Look-ups in named tables: a row name and a column name give one cell, copied from the table.

tibu
|  | nik | pufo | fuv | bef | lub | lus | sumiluf | refa | lunitog |
|---|---|---|---|---|---|---|---|---|---|
| vozod | 8.8 | 7.1 | 2.8 | 5.9 | 3.9 | 5.5 | 5.2 | 4.4 | 3.0 |
| buz | 7.1 | 7.2 | 5.2 | 4.2 | 7.5 | 5.0 | 5.2 | 7.0 | 6.6 |
| zuz | 8.0 | 6.2 | 5.8 | 3.5 | 7.5 | 3.5 | 3.9 | 5.9 | 5.8 |
| palemat | 7.3 | 7.6 | 3.6 | 5.7 | 5.6 | 6.4 | 5.9 | 6.2 | 5.3 |
| gos | 3.7 | 4.5 | 9.9 | 6.1 | 7.9 | 5.9 | 6.3 | 6.8 | 8.2 |
| mab | 4.1 | 6.5 | 5.6 | 9.2 | 3.8 | 9.1 | 8.8 | 7.5 | 7.1 |
| misub | 7.2 | 5.3 | 7.5 | 2.2 | 9.9 | 3.0 | 3.4 | 5.4 | 6.5 |
| vema | 4.0 | 5.9 | 6.7 | 8.8 | 4.7 | 8.5 | 8.1 | 6.4 | 6.7 |
| gezi | 3.4 | 6.3 | 6.3 | 9.4 | 4.1 | 9.5 | 9.0 | 6.8 | 6.8 |

lus of vema = 8.5
nik of mab = 4.1
fuv of palemat = 3.6
fuv of misub = 7.5
lunitog of gezi = 6.8
nik of vozod = 8.8
refa of palemat = 6.2
refa of mab = 7.5
Which row has the largest fuv? gos

vazopo
columns: vekivu, fipemi
veva: [3.4, 7.6]
midu: [1.9, 3.2]
nikar: [6.1, 1.7]
savebug: [6.2, 1.6]
vig: [2.0, 3.0]
gunafal: [3.3, 7.6]
memis: [3.4, 7.6]
filobos: [6.2, 1.8]

vekivu of veva is 3.4
vekivu of savebug is 6.2
fipemi of filobos is 1.8
fipemi of veva is 7.6
vekivu of filobos is 6.2
fipemi of memis is 7.6
fipemi of savebug is 1.6
vekivu of vig is 2.0

Table sek
	vud	pel	tode	rotarer	nabav	veg	zifenak	zibadu
kogodim	30.47	76.93	52.85	58.72	43.60	35.91	73.51	41.16
pumov	17.57	46.08	50.19	41.15	76.13	35.00	73.17	32.64
balekal	25.90	58.22	51.62	39.75	61.98	23.08	65.82	46.45
vub	30.28	44.46	53.13	41.37	60.83	22.61	72.60	33.38
vofir	10.15	23.70	16.84	26.95	78.27	70.47	41.37	73.38
tazofa	30.95	39.77	60.87	32.74	67.51	37.72	66.01	22.21
tunulim	41.59	19.61	32.14	41.18	55.56	72.23	41.60	65.97
toraro	24.40	68.54	25.33	57.85	71.21	67.29	49.56	61.25
tudidal	28.67	56.58	52.43	52.49	56.18	27.46	69.32	42.81
fer	87.41	21.86	46.61	45.13	63.82	78.35	32.77	57.24
vukuni	27.81	66.53	35.66	55.65	61.10	73.96	45.52	61.66
suzuz	76.83	28.32	65.75	45.66	48.72	49.57	48.66	48.10

zifenak of tudidal = 69.32
rotarer of toraro = 57.85
zibadu of suzuz = 48.10
zibadu of kogodim = 41.16
vud of suzuz = 76.83
veg of toraro = 67.29
tode of tudidal = 52.43
nabav of vub = 60.83
tode of vukuni = 35.66
vud of tunulim = 41.59
zifenak of tunulim = 41.60
veg of balekal = 23.08
zifenak of suzuz = 48.66
pel of vub = 44.46
zibadu of vofir = 73.38
veg of pumov = 35.00
veg of tudidal = 27.46
zifenak of balekal = 65.82

ror:
fields: bovukil, kuf, lod, pak
rel: [-8.7, 2.0, 3.9, 6.9]
buzep: [-2.3, 1.2, 8.2, 3.1]
numiz: [-8.7, 4.3, 3.9, 4.4]

bovukil of buzep is -2.3
bovukil of rel is -8.7
pak of buzep is 3.1
lod of buzep is 8.2
bovukil of numiz is -8.7
kuf of numiz is 4.3
kuf of buzep is 1.2
lod of rel is 3.9
kuf of rel is 2.0
pak of numiz is 4.4
pak of rel is 6.9
Which row has the largest bovukil? buzep

poko:
|  | loketop | vadenis | sidude | bab | pez | zak |
|---|---|---|---|---|---|---|
| dela | 0.84 | 0.81 | 0.88 | 0.85 | 0.80 | 0.84 |
| kazum | 0.80 | 0.78 | 0.86 | 0.89 | 0.87 | 0.81 |
| gimulin | 0.85 | 0.86 | 0.86 | 0.88 | 0.86 | 0.82 |
| nid | 0.80 | 0.84 | -0.20 | 0.85 | 0.84 | 0.81 |
| toko | -0.60 | 0.94 | 0.86 | 0.86 | 0.87 | 0.86 |

sidude of toko: 0.86
vadenis of kazum: 0.78
loketop of nid: 0.80
bab of dela: 0.85
zak of kazum: 0.81
bab of toko: 0.86
sidude of dela: 0.88
pez of gimulin: 0.86
vadenis of nid: 0.84
sidude of kazum: 0.86
pez of toko: 0.87
vadenis of gimulin: 0.86
vadenis of toko: 0.94
pez of nid: 0.84
loketop of gimulin: 0.85
pez of kazum: 0.87
bab of gimulin: 0.88
loketop of toko: -0.60
vadenis of dela: 0.81
loketop of kazum: 0.80

dutudak.tsv
	gesag	degaz	sobuv	git
moze	52537	46373	34189	58229
lunad	10735	48188	51232	45051
dogus	84267	53519	38915	51669

lunad, sobuv: 51232
dogus, gesag: 84267
dogus, degaz: 53519
moze, gesag: 52537
lunad, gesag: 10735
dogus, git: 51669
lunad, degaz: 48188
moze, git: 58229
moze, sobuv: 34189
dogus, sobuv: 38915
moze, degaz: 46373
lunad, git: 45051

vofamuv
           gis  dorab  ledagu    kur  zuzivif    zal  sovera    vuv  daresar
puv      -0.12  -0.03    0.05  -0.15    -0.09   0.16   -0.20   0.19    -0.15
bekodav  -0.35  -0.09   -0.24   0.18    -0.11  -0.07    0.51  -0.03     0.23
rupe      0.05   0.04    0.12  -0.25    -0.03   0.15   -0.49   0.16    -0.28
tubi      0.10   0.27    0.06  -0.15     0.04   0.03   -0.60   0.03    -0.20
mudi     -0.08  -0.11   -0.11   0.25     0.01  -0.12    0.57  -0.14     0.29

mudi, daresar: 0.29
bekodav, zal: -0.07
tubi, dorab: 0.27
puv, zuzivif: -0.09
rupe, ledagu: 0.12
puv, gis: -0.12
bekodav, ledagu: -0.24
rupe, zuzivif: -0.03
puv, daresar: -0.15
rupe, dorab: 0.04
puv, vuv: 0.19
mudi, vuv: -0.14
tubi, gis: 0.10
puv, dorab: -0.03
bekodav, vuv: -0.03
rupe, daresar: -0.28
rupe, zal: 0.15
rupe, kur: -0.25
rupe, gis: 0.05

rof:
fields: lunape, tol
ziv: [7.790, 6.231]
tep: [5.613, 9.697]
bunema: [6.198, 9.777]
mubati: [7.727, 6.935]
lasomug: [7.581, 4.382]
vudi: [7.268, 8.770]
lib: [6.483, 9.683]
lum: [5.915, 9.787]
lafuro: [7.099, 3.084]
pefise: [5.029, 2.174]
fev: [5.248, 9.474]
sedo: [7.593, 7.809]

lafuro, lunape: 7.099
vudi, lunape: 7.268
mubati, tol: 6.935
sedo, lunape: 7.593
lib, lunape: 6.483
bunema, tol: 9.777
fev, tol: 9.474
fev, lunape: 5.248
lum, tol: 9.787
tep, lunape: 5.613
lafuro, tol: 3.084
ziv, lunape: 7.790
lib, tol: 9.683
tep, tol: 9.697
pefise, lunape: 5.029
bunema, lunape: 6.198
pefise, tol: 2.174
lasomug, lunape: 7.581
ziv, tol: 6.231

pime
         lotabus    kuv    kas
kilev      -0.61  -0.13   0.30
ren        -0.54  -0.54   0.63
led        -0.74  -0.12   0.22
gifedop    -0.46  -0.61   0.36
lod        -0.52   0.24  -0.13
doviri      0.08   0.31  -0.64
rep         0.24  -0.65   0.06

kuv of rep: -0.65
kas of led: 0.22
kas of kilev: 0.30
lotabus of gifedop: -0.46
kuv of gifedop: -0.61
lotabus of lod: -0.52
lotabus of ren: -0.54
kuv of lod: 0.24
kuv of doviri: 0.31
kuv of kilev: -0.13
Row with the largest lotabus: rep

las =
	tev	guf	satudas	zez	vofi	busunu	fasimu	koli
noriri	35	44	179	126	30	41	177	35
mudo	167	142	237	172	246	236	172	236
fevip	179	164	229	141	244	235	190	232
vakevur	243	242	38	146	30	212	116	213
fupogez	239	224	77	152	30	239	156	238
gudo	177	58	41	181	242	239	242	48
tevi	84	126	234	42	30	145	161	182
dafes	64	142	236	78	244	91	99	211
kiguzer	59	211	169	151	246	28	31	211
sas	62	161	237	141	30	67	39	240
zuna	140	85	237	139	32	242	236	185
dil	38	45	242	167	245	71	104	124

vofi of kiguzer is 246
koli of fupogez is 238
fasimu of kiguzer is 31
guf of vakevur is 242
fasimu of zuna is 236
fasimu of dil is 104
fasimu of sas is 39
zez of dil is 167
satudas of kiguzer is 169
tev of noriri is 35
Which row has the largest fasimu? gudo

bovi.tsv
	beb	mapu	notafat	nem	res	kotu	turufi
rafiru	108	128	118	114	146	158	143
makul	188	148	149	133	230	231	195
pelagap	55	192	85	220	198	170	114

What is the beb of pelagap in bovi? 55
What is the notafat of makul in bovi? 149
What is the res of makul in bovi? 230
What is the mapu of pelagap in bovi? 192
What is the beb of rafiru in bovi? 108
What is the res of pelagap in bovi? 198
What is the kotu of makul in bovi? 231
What is the res of rafiru in bovi? 146
What is the beb of makul in bovi? 188
What is the mapu of makul in bovi? 148
Which row has the largest nem? pelagap

kupuga =
         tud  nopo  sop  tikig  luf  posem  nen  kaduf  pel
duva     132   137   41    143  134    107   37    103  118
kubu      73    68  165    134  108     58   70     97  137
lezad    172   179   36    127  143    168  113    133  109
nolusil  117   119   60    145  129     89   27     97  123
bivi     132   130  184    102  119    160  220    150  124
terido   101    94  216    107  109    122  195    136  132
kisupa   144   150   32    140  138    122   49    109  115
batubat   79    75  138    139  112     58   50     93  134

posem of batubat: 58
posem of kubu: 58
sop of terido: 216
nen of lezad: 113
tud of lezad: 172
tud of kisupa: 144
pel of terido: 132
nen of kubu: 70
sop of batubat: 138
tud of batubat: 79
tikig of bivi: 102
nopo of kisupa: 150
tikig of lezad: 127
tud of kubu: 73
luf of lezad: 143
tud of terido: 101
kaduf of nolusil: 97
pel of bivi: 124

